Some points:
2.1/-1.3/-0.1/-0.6/-0.5/0.6/-0.6/-0.6/0.5/1.1/1.2/-0.1/1.1/-1.9/-0.8/1.7/0.9/-0.4/-0.1/-0.2/-0.6/-2.2/-1.5/-0.7
-0.7/0.4/0.2/0.3/1.7/-2.1/0.4/0.3/0.0/-0.3/1.2/0.1/1.1/-1.3/-0.2/-1.3/0.2/1.2/1.3/-0.6/-1.2/-1.2/-0.6/0.0
0.0/1.0/-0.8/0.1/-1.5/-1.5/-0.3/-1.3/0.7/0.8/0.7/-2.4/-0.6/0.7/-0.1/0.6/0.3/1.8/1.0/0.3/-0.5/1.1/-0.6/-1.9
-1.4/-0.8/-0.1/0.8/-1.4/0.9/-0.1/-0.9/-1.4/-0.1/0.1/0.0/-0.6/-1.2/0.3/-1.4/-0.1/-0.9/0.2/-0.1/-0.9/-0.4/0.5/-0.2
-0.7/-1.0/-1.8/1.1/0.0/-1.5/1.0/0.4/-0.8/2.2/0.5/0.4/0.9/-0.7/-1.2/-0.1/-0.3/-0.6/1.0/-0.2/0.9/2.2/2.0/1.1
-1.9/-0.2/1.2/0.7/-0.1/-0.8/-2.1/-1.1/2.8/-0.2/-1.8/0.6/-0.8/0.6/-0.8/-0.5/-0.5/0.9/-0.2/0.9/-0.1/0.1/-0.1/1.7
-1.1/-0.8/-0.7/-0.8/-1.2/-0.8/-0.3/1.6/-1.2/-0.4/0.1/0.2/0.5/-0.2/1.1/0.6/0.2/1.2/2.1/0.7/1.1/-1.0/2.0/-0.5
-1.5/2.2/0.1/1.9/2.6/0.5/-0.9/0.2/0.1/1.0/0.6/-0.6/0.0/0.8/1.4/1.9/-1.8/0.0/0.4/0.2/1.0/-0.8/-0.8/0.3
-0.7/1.0/0.3/-0.5/1.6/-0.1/0.2/-0.4/-1.0/0.6/0.0/1.6/2.1/1.2/-0.3/-0.1/2.6/-2.1/1.8/0.7/0.2/-0.4/0.3/1.4
1.8/-0.3/-0.6/0.3/0.7/0.6/2.0/-0.4/0.6/0.1/0.1/1.4/-1.1/0.4/0.2/0.1/0.2/-0.1/-0.2/-0.1/0.9/0.0/-0.9/1.1
-0.6/0.9/-0.7/-0.6/-1.2/0.9/0.1/-0.9/-0.1/-0.9/0.7/-1.5/0.1/0.8/0.2/2.5/1.5/-1.5/0.0/-1.2/-0.5/2.1/-0.5/0.3
0.0/0.2/-0.3/0.2/-0.2/0.5/1.3/1.1/1.2/0.6/0.5/0.9/-0.2/-1.2/-0.3/0.3/1.0/1.0/0.6/0.1/-1.1/0.5/-0.4/0.5
0.2/-0.1/-0.7/1.0/-0.3/0.6/1.2/-0.1/0.0/-1.3/-1.5/1.1/0.4/-0.2/1.3/-0.4/-1.2/-2.0/-0.4/-0.9/-0.8/-2.4/1.2/-0.8
0.0/-0.2/-1.0/-0.1/0.1/0.8/0.4/-1.8/-1.5/0.4/-1.4/-1.2/0.4/-1.3/-0.8/-0.9/-2.3/-1.5/-2.5/-0.3/-0.2/0.8/1.1/-0.8
1.7/1.0/-0.4/0.7/0.8/1.1/-1.3/0.9/0.6/1.6/0.2/0.1/1.0/-2.5/0.1/-0.5/0.0/0.3/0.1/-0.7/0.4/1.3/-0.8/-1.5
1.1/-0.9/2.0/-1.4/-0.9/0.9/-0.4/1.5/-1.2/1.2/-0.3/-0.2/-1.9/0.4/0.8/0.5/-1.3/-0.2/-1.3/0.4/-0.5/0.0/0.1/-0.3
1.2/-1.4/-0.5/-1.1/-0.3/-0.1/-0.8/-1.9/0.8/0.2/1.0/1.1/-0.7/1.0/0.0/-1.5/0.8/-0.4/0.1/0.3/1.7/-1.1/0.0/-0.9
1.1/-0.4/-0.5/0.1/-1.5/-0.2/0.9/0.1/0.9/0.8/-0.6/-0.6/2.3/1.8/2.2/1.0/0.6/0.2/-1.0/2.1/-1.5/0.4/0.5/1.0
-0.6/-1.1/0.3/-1.2/-0.2/-1.0/0.3/0.1/0.5/0.5/-2.1/0.4/-0.5/-1.2/0.7/2.5/-0.8/-0.7/0.9/-1.7/-0.1/-0.4/-0.1/-1.7
-1.1/0.1/1.2/-0.5/0.8/0.5/2.0/0.5/1.8/-1.8/0.0/0.1/0.6/-0.9/-1.5/0.0/0.0/0.0/-1.0/-1.2/0.0/0.2/1.6/-1.0
0.1/-0.9/0.0/1.8/-1.4/-0.2/-0.7/0.4/0.0/0.3/-0.2/-1.1/0.2/1.0/-2.5/1.2/-0.8/0.9/-0.1/0.3/-1.9/-1.6/0.9/3.1
-0.2/0.0/-0.3/-1.2/0.3/-1.7/1.1/-1.8/-1.0/-1.1/0.0/0.1/1.8/0.0/0.0/1.5/0.1/1.5/-1.7/0.6/0.1/-0.6/-0.8/-0.6
-1.6/-1.2/0.0/0.3/0.1/0.7/2.0/-1.6/1.7/-0.1/1.6/-1.4/-0.3/-0.7/1.3/-0.2/0.1/-1.1/0.7/0.1/-0.9/-0.2/-1.7/-0.3
-0.3/0.7/-0.6/0.1/2.1/2.7/-1.6/0.2/0.6/-0.4/-0.7/-0.2/-0.2/0.5/-1.3/-0.5/2.0/-0.9/0.8/-0.3/-2.4/0.2/0.4/-0.3
1.1/0.4/0.3/1.4/-0.8/-0.8/-0.1/2.1/-1.1/-0.5/-0.4/0.7/-0.8/0.4/0.2/0.3/0.0/-1.6/0.4/-0.3/-1.0/-0.1/-2.3/-0.1
-0.4/1.3/-1.8/0.8/-0.1/-1.9/0.5/0.3/-0.6/-0.6/-0.6/1.0/-0.4/0.7/0.0/-1.2/1.2/-1.0/-2.2/-2.2/1.2/0.7/-1.4/1.2
0.0/-0.7/-0.3/1.4/1.2/0.7/0.3/-0.3/-1.8/-1.5/-1.3/0.1/-0.7/0.1/1.6/0.0/-1.6/0.6/0.8/1.4/-0.1/1.2/-0.4/-1.5
-0.4/-4.0/0.7/1.0/0.9/0.0/-0.8/0.0/-1.0/0.9/0.2/-0.2/-0.7/0.8/0.3/-0.4/1.7/1.1/-0.6/-0.7/0.6/-0.1/-1.1/1.2
0.2/-0.3/0.0/-1.4/-0.9/1.3/1.6/0.5/0.6/0.3/0.3/0.7/0.3/1.7/-2.0/-0.8/-1.7/-0.3/0.7/0.2/0.3/-0.1/-0.1/0.8
-0.2/0.7/0.2/-0.2/-0.2/-0.2/-1.2/1.0/0.2/0.6/0.2/-0.2/0.9/1.0/-0.3/0.3/-0.2/1.5/-1.2/-2.6/0.7/-1.2/1.2/0.2
0.2/-0.2/0.8/1.4/-1.0/0.3/0.7/1.3/0.6/0.2/1.7/-0.4/0.3/1.8/0.5/0.6/0.0/0.1/1.7/-1.6/0.8/-0.4/0.8/-1.4
1.3/1.4/1.3/-1.8/0.9/0.2/0.9/-1.0/-0.4/1.4/-0.3/-0.4/0.1/0.4/1.9/-1.2/-1.1/-0.2/0.4/0.4/0.8/-0.7/1.3/0.1
-0.8/0.7/1.5/1.4/-1.4/-0.6/-0.6/0.0/0.3/1.2/-0.1/1.1/-1.6/-1.1/1.2/1.5/1.9/-0.9/-1.8/0.0/1.0/-0.5/1.6/-1.5
0.0/-0.2/0.2/1.0/1.3/-0.2/-0.3/0.1/0.5/0.1/1.4/0.9/0.8/0.0/0.5/-0.2/0.1/-0.8/-0.9/2.8/0.9/1.9/1.0/-0.3
-0.7/0.4/1.2/-0.4/0.3/-1.4/1.2/0.7/-0.9/2.1/-0.1/-0.7/-1.6/0.0/-2.5/-0.7/0.0/0.0/0.7/0.7/-0.5/0.6/-0.8/-0.5
2.0/0.8/0.2/-0.8/-2.1/-0.5/-2.7/-0.2/-0.5/-0.7/0.3/2.0/0.9/-0.7/0.8/-0.8/0.2/0.9/0.5/-0.1/-0.7/1.1/1.5/0.0
-0.8/-1.5/0.4/-0.4/0.9/-1.2/-1.8/-0.6/-1.0/-0.7/0.1/-0.5/1.5/0.6/-0.1/-0.5/0.0/-0.4/-0.5/0.1/-0.6/-0.2/-0.8/0.1
0.1/-0.5/3.1/0.1/0.7/-1.7/0.2/-1.1/0.5/-0.4/0.1/0.3/0.7/0.1/0.2/-1.1/0.4/0.5/0.1/0.1/-2.1/1.3/1.1/0.6
0.7/1.9/-0.4/-1.4/0.9/-0.1/0.3/-0.2/-0.4/0.3/0.1/-0.1/-0.5/0.4/-0.4/-0.1/1.3/0.4/-0.9/-0.2/1.7/0.1/-1.1/-1.7
0.0/-0.6/-0.4/-1.1/0.3/0.6/-0.3/-0.6/-0.1/1.0/-2.4/1.6/0.0/1.4/0.4/0.5/0.0/0.1/0.9/-0.1/-0.1/1.4/-0.6/0.1
-0.4/1.3/-1.7/-0.7/-0.2/-1.9/-0.4/0.0/0.9/0.9/-0.5/-0.4/-0.4/-0.4/0.7/-1.6/-0.7/-1.5/0.7/0.3/-2.1/-1.0/-1.0/1.0
0.4/0.0/-0.8/-1.3/0.4/0.4/0.3/-0.1/-1.2/-1.7/0.4/-2.0/-2.8/-0.3/1.2/-0.7/1.4/0.7/0.6/-0.9/0.0/0.6/2.1/1.8
-0.9/1.1/-0.3/1.6/-0.8/1.0/0.0/-0.7/0.9/0.2/1.0/0.5/-0.9/0.8/0.0/-1.6/0.4/1.0/-1.4/1.1/0.0/-1.1/0.0/-0.6
-0.2/0.2/1.2/-1.4/-0.1/0.3/-1.0/-0.7/1.2/0.0/1.5/0.6/-0.8/-1.1/0.6/1.4/-1.2/-0.1/-0.1/-1.5/0.2/0.5/-0.3/1.3
Along one direction, these points spread out more than along any other. Take the direction at right angles to it along which they spread out most. Go by this last direction. How many in every 100 of the points above lie lower along it than each point below? Answers are rounded to whole numbers. More than half of the points above lie lower than the first one.
0.1/0.5/0.2/0.8/-0.8/-0.8/0.6/-0.4/-0.2/-2.6/-1.0/0.6/-0.8/0.7/-1.2/0.0/0.3/0.0/1.2/1.0/0.8/-0.4/-1.2/-0.9 32
1.3/0.0/0.5/0.4/-0.2/1.0/-0.6/-0.3/0.7/-1.5/-0.2/0.3/1.1/1.0/0.0/-0.2/-2.4/0.8/0.2/-1.9/1.0/1.4/-0.3/-0.4 70
0.4/0.5/0.2/-0.1/0.5/-0.2/-0.9/1.2/-1.3/-1.4/1.0/-1.1/-0.4/0.4/-2.3/-0.2/-0.7/-1.6/-1.2/1.3/0.1/-0.9/0.8/-1.4 45
0.4/-1.4/-2.0/-1.2/1.1/-0.3/0.4/3.0/2.1/-0.7/-1.5/-1.1/0.1/-0.2/0.4/0.1/0.4/0.8/-1.7/0.6/-0.1/0.4/0.8/-0.4 64
-0.7/-0.1/-2.2/-1.2/-0.2/1.3/-0.9/-0.4/0.2/0.3/0.6/1.7/-1.4/0.1/-1.5/0.9/0.2/1.2/0.5/0.8/0.6/-0.5/0.9/-0.8 64
1.3/-1.4/-0.2/0.8/0.9/-0.5/-0.8/-0.6/0.9/1.1/-0.4/-2.9/-0.3/0.2/0.1/-0.5/-0.1/-0.5/0.9/-1.0/0.8/-1.0/0.4/-1.0 64
1.3/1.7/0.0/0.7/-0.8/1.0/0.6/-0.2/-0.8/-0.2/-0.3/-0.7/0.1/-1.6/0.3/-0.4/0.9/0.9/0.0/0.7/3.1/-1.1/0.3/2.3 59
0.5/1.3/0.4/0.9/1.0/1.0/1.3/-1.5/-1.9/0.0/-1.7/0.6/-0.1/-0.6/-1.4/0.8/0.3/1.9/-0.2/0.2/-1.7/-0.8/0.3/0.3 32
-0.2/0.1/1.9/-0.8/0.3/0.2/0.2/0.8/0.0/0.0/0.1/-1.5/0.0/0.7/0.5/0.2/0.1/-1.7/-0.1/0.8/-0.2/0.0/-1.0/0.6 43
-0.9/0.2/-1.1/-0.6/0.0/0.7/0.3/1.3/-1.8/-0.2/2.6/1.3/0.1/0.6/1.2/-1.1/-0.6/1.2/-1.1/-0.6/-1.3/0.7/-0.8/-0.3 39
-2.8/0.0/0.4/-1.4/-1.5/1.6/-0.9/0.7/-0.4/-0.1/-0.8/-1.0/1.9/-1.2/-0.1/-0.2/-0.2/0.6/0.0/0.7/1.2/-0.4/-1.5/1.0 64
-0.2/0.0/0.9/1.1/-1.3/0.5/0.9/1.0/0.7/-0.9/-1.0/-0.6/0.7/-1.6/-0.3/-1.9/0.2/-0.4/0.9/0.3/0.9/1.4/-1.6/-0.5 25
1.4/-0.2/-0.5/-0.2/0.8/-1.3/-0.7/0.2/0.6/-1.6/1.3/0.5/-1.1/-1.3/-0.3/1.9/-1.7/-0.4/0.3/1.6/0.7/0.4/0.5/1.3 70
